A state moves one step at a time under one of 3 hidden systems, and each row is a state written as 64 numbers. Each run below is a few steps of one system.
In the rows, 128 means zero.
N, run 1, 10 rows:
[[112 121 132 129 154 110 116 138 108 168 118 112 134 114 108 132 140  40
  139 107 188 101 158  86 175 138  99 138 139 173 104  89 172 147 112 182
   99 127  98 131  91 107 102 165 153 147  93 105 133 120 140  97 149 144
  161 106 131  61  88 189 173 100 140 158]
 [132 209 106 148 113 104 130 157 111 170 111  87 166 164 109 134 152 112
  142 110 130 123 136  85 156 130  75 160  93 173 157  69 188 101 151 169
   80 143 123 121 138  69 115 124 147 122 111 139 130  86  89 146  85 113
  137 143 149  75 104 165 124 115 133 153]
 [131 203 109 141  89 117 142 156 122 140 124 105 163 170 130 132 143 194
  127 135  70 137 113 130  99 114 100 144  71 124 184 113 142  91 168 108
  101 148 136 122 172  99 148  91 114 110 141 152 135  89  83 171  63 107
  110 163 136 156 134  95  89 141 114 110]
 [119 110 113 122  94 144 148 136 146  98 132 155 113 116 150 122 108 193
  118 148  61 154 112 172  86 111 153 106 105  66 150 164  93 123 126  78
  144 131 142 118 156 158 160 112  96 107 157 129 125 146 124 162 103 111
   88 140 111 198 154  47  99 149 109  90]
 [110  44 132 114 126 153 141 117 148  92 134 175  86  75 143 119 100 109
  118 140 112 133 126 170 114 125 179  89 153  77 100 177  87 166  94 102
  158 123 129 131 110 188 141 147 105 136 135 104 110 187 162 120 155 134
  108 106 103 176 142  74 142 134 124 106]
 [109  61 141 121 157 140 129 115 133 130 125 150  97  75 130 123 116  31
  136 115 180 117 150 110 163 141 130 112 164 132  79 140 126 175  87 160
  133 111 105 135  74 155 109 179 136 158  99  93 119 171 172  83 178 147
  138  93 109 100 105 159 181 113 139 141]
 [117 140 128 129 146 109 118 141 106 173 118 103 143 123 106 132 147  52
  140 105 184 106 157  83 173 139  89 144 130 180 112  82 181 139 117 181
   89 129 101 131  95  96 102 161 155 150  92 114 131 117 129 102 135 140
  158 113 136  58  91 192 165 102 142 157]
 [129 216 106 146 109 105 131 157 110 166 113  86 170 167 113 134 154 131
  140 115 122 123 134  90 147 126  73 158  83 164 165  72 183  94 158 156
   79 144 124 121 148  70 120 120 141 120 117 143 135  82  82 151  75 112
  135 149 146  87 107 153 114 119 131 141]
 [130 189 107 134  87 121 141 152 127 131 128 115 159 164 136 129 137 198
  127 136  64 140 113 137  94 113 112 136  76 107 181 127 133  90 160  99
  109 144 141 118 174 107 151  93 107 109 145 152 137  99  88 173  65 107
  101 159 132 168 142  82  83 146 115 107]
 [114  92 114 120  98 144 147 135 147  91 135 163 105 106 153 122 104 179
  121 147  66 150 115 178  87 114 161 101 114  66 142 170  89 128 118  79
  152 128 135 123 149 172 159 117  93 111 156 122 120 153 132 157 111 112
   92 138 104 199 155  43 106 150 112  91]]
H, run 2, 10 rows:
[[165 201 124 162  86 105 150 155 132 152  92  83 159 169 119 144 127 166
  147 109  87 161 109 108 126 131  91 151  87 161 172  89 145  74 186 141
  124 143 140 128 146  84 157 104 138  93 146 133 131  81  88 144  76  93
   92 156 153 130 136 125 108 142 110 154]
 [170 137 143 141  62 141 195 124 154 165  98 113 116 125 127 115 111 155
  129 124  96 197 108 138 102 123  94 115 107 128 160 129 116 117 143 128
  152 143 179 124 124 148 164 139 117 143 150 117 105 161 113 104 102 105
   56 134 148 190 143  85 161 129  78 154]
 [122  52 143 110 111 150 158 112 146 141 124 155  79  76 136 101 107 111
  114 139 135 158 140 162 115 118 130  88 151 105 110 156 107 171  74 126
  152 130 147 124 105 190 134 167 113 159 131  94 100 201 153  92 158 135
  102 106 115 183 127  79 181 109  98 129]
 [ 80  59 119 102 160 151 114 115 130  97 150 176  95  76 139 119 124  58
  117 140 157  94 149 130 146 129 161 106 161  97  86 158 119 184  75 127
  123 114 103 130 101 163 100 159 112 159  96 110 118 172 163 118 170 156
  156  97  96 109 115 131 145 118 152 102]
 [ 71 133  94 133 175 110  78 150 115  93 146 138 141 120 130 151 137  67
  137 120 141  58 153 107 175 137 155 142 137 130 100 114 152 142 122 141
   89 122  64 132 129  96  99 129 130 112  95 121 147  94 132 164 130 138
  189 123 101  55 101 165  98 129 183 107]
 [130 206  99 159 124 103 111 163 118 119 120  96 174 172 120 158 137 124
  145 107 106 106 120  93 154 141 122 165  97 153 155  84 159  81 182 146
   97 134 101 136 151  63 128  98 139  90 125 148 148  58  97 171  83 110
  145 150 139  72 122 161  76 145 159 133]
 [173 195 128 159  74 114 162 151 139 155  89  82 151 162 125 137 120 170
  146 112  86 173 110 109 120 131  90 147  86 155 177  93 137  77 181 135
  131 141 149 127 143  97 160 108 137  97 150 130 129  93  88 135  81  91
   80 158 151 142 136 116 118 142 100 153]
 [163 119 147 133  66 143 190 122 151 161 103 122 105 114 132 108 111 150
  127 124 102 192 112 145  98 122  98 109 115 119 152 135 114 122 125 129
  153 141 176 125 120 161 159 146 113 147 150 114  98 175 120 101 108 108
   60 126 146 200 142  74 167 122  79 150]
 [111  51 142 107 122 150 149 109 146 132 134 162  78  71 134 100 112  98
  114 138 137 150 143 160 117 118 139  89 158 102 103 161 106 178  69 124
  148 125 143 124 103 192 126 167 115 160 123  97 101 200 159  94 165 141
  113 100 109 172 125  84 181 110 104 126]
 [ 75  70 117 108 169 146 105 118 127  98 154 173 107  85 137 124 131  53
  123 134 158  86 149 125 154 132 161 113 158 103  78 152 126 179  80 130
  113 115  94 131 106 150  96 154 114 153  91 113 120 161 160 126 163 156
  164  96  97  97 111 139 140 118 165 105]]
K, run 3:
[[ 68 185  88 121 119 106 115 168 106 161 143 115 147 141 134 108 168 146
  124 138 103 105 168 127 121  95  68 132  76 123 168 104 189 135  94 134
   52 147 110 104 173 103 105 126 108 145 107 130 133 113  80 166  69 123
  156 147 109 135  92  93 120  97 116  98]
 [133 204 110 123 101 153 166 101 146 132 128 100 168 147 144 112 137 226
  129 180 118 176  78 111  88 123  88 137  90 106 175 143 115 145 136  91
  116 143 164 116 148 108 135 132 155 146 145 145 142 140 101 160 112 131
   94 154 128 166 130 113  95 158 105  99]
 [182 138 148 131 120 155 163  74 155  99 111 106 151 137 133 143 103 202
  133 173 146 182  52 123  97 151 162 129 151 127 129 164  62 139 167  85
  187 137 164 145  99 127 159 132 180 117 165 128 139 147 155 127 176 136
   86 140 144 159 159 142 106 187 117 131]
 [165  70 151 134 139 144 136 102 148  94 110 132 112 101 131 156  83  86
  136 118 144 144 102 120 145 162 188 117 174 135  91 148  76 136 156 126
  189 110 121 158  72 151 150 147 155 113 145 103 133 139 179  95 186 133
  105 109 127 112 145 158 141 165 144 148]
 [101  71 129 139 146 102 101 170 115 123 123 150 101 100 115 150 120   4
  132  79 128  72 181 133 179 135 164 120 153 147  90 102 155 127 116 174
  117 122  75 141 110 141 123 141  99 119 100  93 114 119 146 110 123 125
  162 103 118  84 110 134 157 103 156 149]
 [ 61 134  91 126 134 101 101 192 105 160 136 145 117 116 126 117 158  50
  133  86 109  73 198 122 162 108  86 130  96 130 136  89 202 124  94 174
   52 129  81 112 154 120  99 132  80 139  84 120 119 109  96 142  68 118
  170 120 107  94  87 109 143  76 142 120]
 [ 82 197  89 124 110 118 129 155 118 164 138 110 155 146 134 107 163 166
  124 147 105 124 148 121 115  99  60 137  72 120 176 108 175 137 106 125
   60 152 123 103 172  99 110 128 116 145 114 135 131 118  81 166  71 123
  145 149 112 142  93  94 113 109 112  99]
 [147 193 120 122 101 155 170  89 148 131 126  95 166 146 139 114 130 231
  129 183 126 180  68 114  86 128 101 134  98 108 169 151 103 148 139  86
  129 145 170 123 139 110 139 131 161 144 152 145 142 145 116 151 128 134
   88 157 134 170 137 119 100 163 102 101]
 [180 123 157 135 124 154 159  73 158  92 107 111 141 131 134 146  95 177
  136 165 151 180  57 121 109 157 165 127 162 127 116 163  54 140 160  91
  193 130 162 147  97 130 157 134 176 115 163 125 133 152 162 123 184 134
   86 135 145 149 162 147 112 181 122 137]
 [151  60 147 134 145 135 125 116 143  96 115 140 103  92 130 154  87  64
  139 110 141 127 121 125 155 156 189 116 174 135  86 140  88 135 144 137
  177 107 109 155  74 157 144 144 148 112 137  97 133 135 180  95 179 134
  115 105 123 104 140 155 145 153 145 150]]

Which system made each run below?
run 4 (3 x 64):
[[ 71  88 112 109 177 143 101 116 120 107 158 160 119  91 135 123 136  55
  124 143 171  76 150 114 153 133 150 120 151 110  87 147 133 184  80 131
   99 117  89 130 108 139  88 157 128 157  87 118 131 151 157 130 167 162
  174 101  96  87 103 153 134 119 163  98]
 [ 98 161  94 143 171 107  84 147 116  98 137 114 162 141 126 158 134  92
  143 124 144  77 133  91 171 145 144 155 129 145 116 101 152 130 146 140
   97 124  71 136 128  77 107 125 149 102 109 130 157  79 124 166 128 134
  178 134 117  49 104 177  89 142 180 115]
 [153 210 109 160 110 103 128 152 126 124 106  90 177 176 120 161 130 153
  150 111 102 129 104  96 140 142 117 164  93 153 162  91 142  77 194 132
  117 138 117 133 146  68 150  99 145  85 143 145 144  65  95 167  82 101
  119 157 149  96 134 150  78 153 146 140]]
  H
run 5:
[[121  54 147 116 125 145 152 112 144 146 118 151  80  69 132 107 110  69
  131 117 163 149 146 134 142 128 117  99 160 122  94 145 118 173  77 152
  145 119 133 126  84 174 119 178 122 166 117  89 105 194 158  77 163 138
  112  95 115 147 113 115 198 101 110 144]
 [101  66 125 127 170 129 102 121 134  95 133 159 104  86 133 139 115  39
  134 117 162  89 147 118 168 145 171 119 169 121  74 137 119 163 103 143
  133 110  87 141  92 143 111 154 129 130 102 105 127 144 164 116 171 144
  160  99 106  79 114 159 143 123 166 128]
 [ 93 129  96 148 162 101  80 164 118  83 133 138 140 131 130 170 124  66
  143 102 116  66 143 113 174 145 174 146 132 131 108 107 145 113 150 141
  111 117  63 141 134  96 121 115 125  88 115 124 150  73 131 165 113 121
  171 126 110  57 116 156  87 142 180 117]]
  H
run 6 (3 x 64):
[[143  78 152 119  85 145 177 117 149 158 108 141  88  90 132 104 108 127
  122 127 127 181 130 157 111 120 109  96 137 116 127 141 112 154  94 132
  155 135 165 123 106 177 149 161 117 153 142  97  97 194 140  89 135 118
   76 116 133 190 133  77 184 112  81 148]
 [ 98  46 135 108 143 153 134 108 141 112 139 171  83  68 137 108 112  69
  118 134 153 125 148 141 136 129 153  95 165  99  85 163 110 181  72 132
  141 117 124 130  91 181 113 170 112 158 109 100 108 190 166 100 175 148
  131  94 104 137 121 113 169 115 132 121]
 [ 71  95 108 124 178 122  83 138 120  85 149 162 120 106 130 145 135  48
  133 122 151  63 151 119 170 139 169 128 154 112  87 133 141 159  99 136
  103 115  72 137 118 121  99 140 117 124  94 120 131 126 148 149 147 144
  185 109 101  70 110 152 111 120 181 107]]
  H
run 7:
[[173 116 157 139 132 132 139 116 127 147 108  99 136 122 111 153 109  59
  141 104 167 135 116  91 159 161 142 135 159 180 109 109 119 128 166 164
  156 124 124 157  72 125 134 152 168 139 125 102 140 115 166  74 164 141
  116 108 146  87 122 194 167 146 139 173]
 [169 192 136 136 112 134 160 108 133 178 101  71 163 142 114 121 133 134
  145 133 174 172 104  64 140 146  61 154 112 180 148  92 148 128 154 160
  115 137 152 129  92  88 120 157 188 149 122 122 141 122 122 101 141 131
  103 135 149  92 103 190 154 139 110 156]
 [116 221  99 121 105 144 154 115 135 153 135  92 174 148 141 104 149 201
  128 173 122 160 100  96  99 117  65 143  78 120 184 126 142 146 132 110
   85 147 148 112 152  95 117 137 153 155 123 143 146 129  94 157 104 133
  110 157 119 143 109 123 107 142 110  94]]
  N
run 8:
[[123 175 116 136  80 107 143 167 115 166 117 112 142 157 128 121 149 161
  130 111  69 132 143 140 105 100  82 133  70 122 182 109 161  87 144 129
   92 148 140 113 175 116 145 101  86 122 131 143 121 105  81 150  46  99
  110 152 137 169 125  76 119 111 103 124]
 [164 166 142 128  68 145 191 110 143 165 108  98 143 138 129 110 125 196
  128 151 109 197  90 132  86 120  88 121 100 125 175 138 115 131 139 109
  138 152 180 125 127 136 156 139 142 149 155 125 122 157 117 120 106 118
   62 144 143 199 140  92 141 144  77 134]
 [157  88 162 120 112 156 174  80 149 135 113 129 115 103 130 112 108 158
  125 156 157 182  91 145 102 132 133 104 153 111 116 168  80 168 105 103
  176 136 168 135  94 164 150 159 148 156 153 111 110 196 161  97 170 140
   83 121 140 186 149 113 160 142  95 134]]
  K
run 9, 3 rows:
[[119  43 139 128 149 135 119 126 142  96 124 163  89  78 132 142  94  47
  134 109 143 113 141 136 159 148 182 109 173 123  76 143 106 148 114 142
  161 108 103 144  84 162 129 154 122 120 121  92 118 151 172 102 174 134
  132  96 111 105 128 136 156 135 149 138]
 [ 67  86 103 133 144 105  95 181 113 117 135 172  98 104 127 136 138  13
  133  77 105  61 191 135 173 122 142 122 126 117 100 110 171 121 102 165
   88 118  71 125 140 136 109 126  66 123  87 113 108 115 118 139  93 116
  169 106 108  92 110 110 136  87 164 126]
 [ 70 158  89 124 119  94 106 194  99 159 139 136 134 140 128 119 160 105
  126 104  82  78 184 133 134  99  86 133  75 117 157 100 193 107 110 144
   56 137  93 107 175 112 113 112  81 130 100 132 128  92  83 155  51 115
  159 139 108 123 101  94 122  90 129 105]]
  K
run 10:
[[146  75 161 119 120 151 169  89 149 148 108 130 100  87 127 111 110 108
  134 137 178 171 115 129 127 136 109 102 159 128 103 155 102 178  90 136
  162 127 156 131  80 163 131 179 149 163 134  97 112 197 163  74 178 143
   96 104 134 160 128 131 186 122 102 152]
 [118  55 132 115 163 148 121  99 142  79 133 163 101  77 141 135 101  82
  132 139 160 122 119 124 144 149 183 111 173 104  76 163  88 171 103 115
  159 105 108 139  84 158 123 155 140 128 124 107 130 163 176 114 190 149
  133  99 106 109 132 145 136 145 152 115]
 [ 82 109  90 132 168 116  80 153 124  61 146 160 132 124 137 156 123  97
  129 131 113  67 137 138 155 137 193 133 141 104 101 128 126 129 131 111
  113 121  72 137 139 112 119 110 114  86 119 127 138  95 138 182 128 130
  173 124 101  79 126 128  74 148 180  95]]
  H
